(in the rows, 128 means zero)
Turns, then the turns between two rows, first turn first; the first pair answered
ver:
[130 140 108 143 111 130 131  68 160] |-> [135  82 119 149 148 125 107  98 159]
[148 155 104 137 120 143 138  99 174] |-> [145 114 109 147 152 128  89 111 169]
[118 103 129 150 178 135  87 141 115] |-> [131 142 131 128 145 161 191 135 132]
Kor:
[145 118 138 117 165 171 140 153 149] |-> [147 110 118 129 126 121 192 120 136]
[ 94  65 129 202 135  82 118 140  82] |-> [ 94  84 155 193 188 157  86 166 118]
[122 141 109  89 119 122  89 168 101] |-> [132 160 119  92 136 167 132 162 134]
[136 126 141 101 113 125 118 142 104] |-> [142 135 145  99 125 150 130 145 119]
kipup:
[135 161 122 136 126 144 148 116 172] |-> [118 159 121 143 133 159 154 146 138]
[119 164 130 118 114 136 106 151 119] |-> [127 154 139 120 126 136  86 143 140]
[108 107 142 144 176 137 108 124 128] |-> [113 147 128 129 111 101 139  80 137]
bokid:
[103 106 106 182 143 110 152 144  70] |-> [124  79 145 140 180 153 117 179 117]
[125 130 134 115 119 136 173 132 138] |-> [125 133 138 115 124 139 170 131 141]
[ 96 152 144 128 118 173 128 143 166] |-> [ 83 157 122 155  96 143 147 122 131]
[112 151 133 115 122 140 125 149 109] |-> [113 155 129 115 127 142 124 145 114]
Now pairs of rows:
(2 to 4 turns a pair)
[125 152  92 101  86 121 131 100 161] |-> [103 116  91 119 114 104  71 122 128]	ver, Kor, kipup, ver
[142  81 147 138 197 162  91 144 160] |-> [149  94 147 142 196 177 128 137 176]	Kor, Kor, Kor, Kor
[114 152 133 116 117 151  91 157  88] |-> [135 127 128 133 125 141 194 140 105]	Kor, ver, ver, Kor
[127 142 130 117 131 135 102 105 176] |-> [133 143 133 111 128 143 132 110 182]	ver, ver
[ 88 150 117  66 111 123 174 145 127] |-> [109 122 113 105 143 119 206 116 155]	kipup, Kor, bokid, bokid
[ 98 129 116 132 132 112  63 132  91] |-> [120  83 130 119 131 118 175 170  98]	ver, Kor
[103  88 127 144 144 113  93 155 110] |-> [115 119 138 120 138 133  69 129 157]	kipup, Kor
[127 142 150  91 133 167 101 202 113] |-> [135 134 118 110  70  90 179 155  87]	Kor, Kor
[103 154 120 170 137 132  92  93 119] |-> [115  87 126 174 145  97 127 116 106]	Kor, ver, Kor, Kor
[132  83 132 118 131  94  88 149 141] |-> [115 159 134  92 102 136  83 149 133]	kipup, Kor, ver, ver
[181  87 132 119 158 122 180  85 173] |-> [132  74 108 123 122  80 177 146  62]	Kor, kipup
[117 107 127 147 156 128  90 127 123] |-> [107 125 121 139 134 143 164 149  97]	kipup, kipup, ver
[ 98 162 127  84 108 188 133 159  87] |-> [104 172 110  99  89 167 166 134  84]	bokid, Kor
[126  96 140  98 112  90  82 156  97] |-> [127 125 156 123 175 182 131 167 123]	Kor, ver, Kor, kipup
[105 149 100 129  88 108  99 131 109] |-> [105 165  97 149 106 125  91 108 127]	Kor, ver, Kor, ver
[ 89 108 139 118 121 148 125 176  97] |-> [ 81 168 125 128 106 156 110 130 100]	Kor, ver
[116  86 113 162 154 110 148 153  94] |-> [108 100 111 138 127  98 133 163  77]	Kor, ver, Kor, ver
[161  52 154 135 154 131 117 134 144] |-> [142 125 124 115  60  83 109 100 103]	ver, Kor
[132 118 146 130 156 155 165 156 132] |-> [120 178 134 117 116 157 147 135 121]	Kor, Kor, Kor, ver
[155  94 125 109 121 103 117 106 153] |-> [139 120 132 132 170 177 133 131 145]	kipup, ver, kipup, Kor
[156 126 123 139 119 106 140  67 186] |-> [144 170 131 115 109 137 104  75 188]	Kor, Kor, ver, ver
[ 91 109 135 135 180 120  97 173  74] |-> [122 182 128  99  96 114 196 104 128]	ver, kipup, kipup
[121 145 114 101 135 150  78 156 136] |-> [128 175 110  93 103 149 117 129 153]	kipup, Kor
[109 162 119 119 113 148 105 128 105] |-> [116 119 127 130 153 149  89 146 114]	Kor, ver
[134 124 181 143 180 184 184 155 148] |-> [158  89 176 149 175 129 120  99 196]	kipup, ver, Kor, ver
[126 120 151 105 160 130  68 155 167] |-> [121 108 156  79 132 114  92 185 143]	kipup, Kor, ver
[120 161 119 156 109 133  87 100 161] |-> [115 141 104 176 103 106 127  91 136]	kipup, kipup, Kor, Kor
[120 150 136 121 126 164 165 139 108] |-> [108 141 120 131  98 117 142 126  81]	Kor, ver, ver, ver
[111 118 142 131 156 145 107 195  90] |-> [122 120 121 150 116 110 195 153  88]	Kor, Kor
[157  78 161 134 159  95  63 103 152] |-> [164 134 137 134  94  74 139  50 143]	Kor, ver, Kor
[105 165 122 116  97 137 113 157  90] |-> [146  86 142 128 154 138 159 164 142]	kipup, ver, Kor, kipup
[115 110 126 123 152 135  38 183 100] |-> [147  67 111 185 167 107 185 137 116]	Kor, Kor, kipup, Kor
[137 118 134 109  99  94  77 131 121] |-> [158  89 155 122 151 137 141 138 162]	Kor, Kor, ver, ver
[132  84 110 158 132  79 153 122  92] |-> [132  78 120 166 168 116 158 136 101]	kipup, ver, kipup, Kor
[135  66 129 125 118  88 158 157  99] |-> [126 131 150 122 161 188 162 165 131]	kipup, Kor, ver, kipup
[139  92 134 129 151 118 106 109 173] |-> [132 105 116 120  99  78 127 100 142]	ver, Kor
[127 101  99 138 134 112 168  99 118] |-> [111  93  98 126 134 106 113 129  88]	Kor, kipup, kipup
[148  95 146 102 103  94 147 134 137] |-> [124  98 138 113 107  96 131 154  98]	ver, ver, kipup
[136  95 152 142 172 129  93 147 152] |-> [136  97 123 160 125  69 126 102 133]	Kor, Kor, ver, ver
[128 176 142  87  84 136 103 145 133] |-> [147 169 147  93 102 144 101 123 170]	Kor, kipup, kipup
[120 195 117 136  99 131 120 123 103] |-> [118 140 116 152 134 111  66 138  94]	kipup, Kor, Kor, Kor
[111 126 126 118 161 128  58 171  88] |-> [111 121 129 107 134 127 146 198  64]	kipup, kipup, ver
[112 161 134  96 120 141 108 145 111] |-> [123 114 145  95 138 130  94 157 123]	kipup, kipup, ver
[117 157 117 131 102 114 144 123 104] |-> [124 159 136 130 139 158 148 134 131]	ver, Kor, ver
[152  93 159  79 111  60 152 112 151] |-> [129 105 152  82 100  71 183 143 100]	kipup, kipup, kipup
[134 135 136 167 148 110 147  86 133] |-> [142 133 154 145 163 146 168 127 146]	Kor, Kor, ver
[119 155 135 123 107 136 182 126 123] |-> [104 167 135 132 117 147 168 128 111]	Kor, Kor, Kor, bokid
[ 99  87 122 143 130  93  89 162  77] |-> [121  78 131 137 140  83  63 137 113]	kipup, kipup, kipup
[128 130 135 144 123 119 188 108  95] |-> [121 139 147 159 172 161 114 101 118]	ver, Kor, Kor, ver
[124 115 159 188 193 164  76 110 151] |-> [115 109 125 205 129  98 192 109  83]	Kor, Kor, kipup, ver
[123 184 140  96  94 157  72 130 130] |-> [137 172 154  81  97 176 149 153 143]	ver, ver
[120 111 126 124 128 117 140 165  90] |-> [110 123 119 132 123 113 111 152  82]	ver, ver
[118 183 142 110  96 163 152 115 130] |-> [120  98 129 119  94  74  95 118 110]	Kor, ver, kipup
[125 100 129  90  87  91 117 153  91] |-> [118 147 145  82 119 154  69 154 119]	Kor, ver, ver
[133 130 171 110 181 198 126 166 158] |-> [116  57 137 141 144  71  94 158  91]	Kor, Kor, kipup
[103 169 122 155 136 167 136 127 117] |-> [110 101 136 151 152 141 155 165 107]	Kor, Kor, ver, Kor
[ 92 122  98 172 152 110  95 141  78] |-> [ 91 175 102 156 135 153 152 140  83]	Kor, kipup, kipup
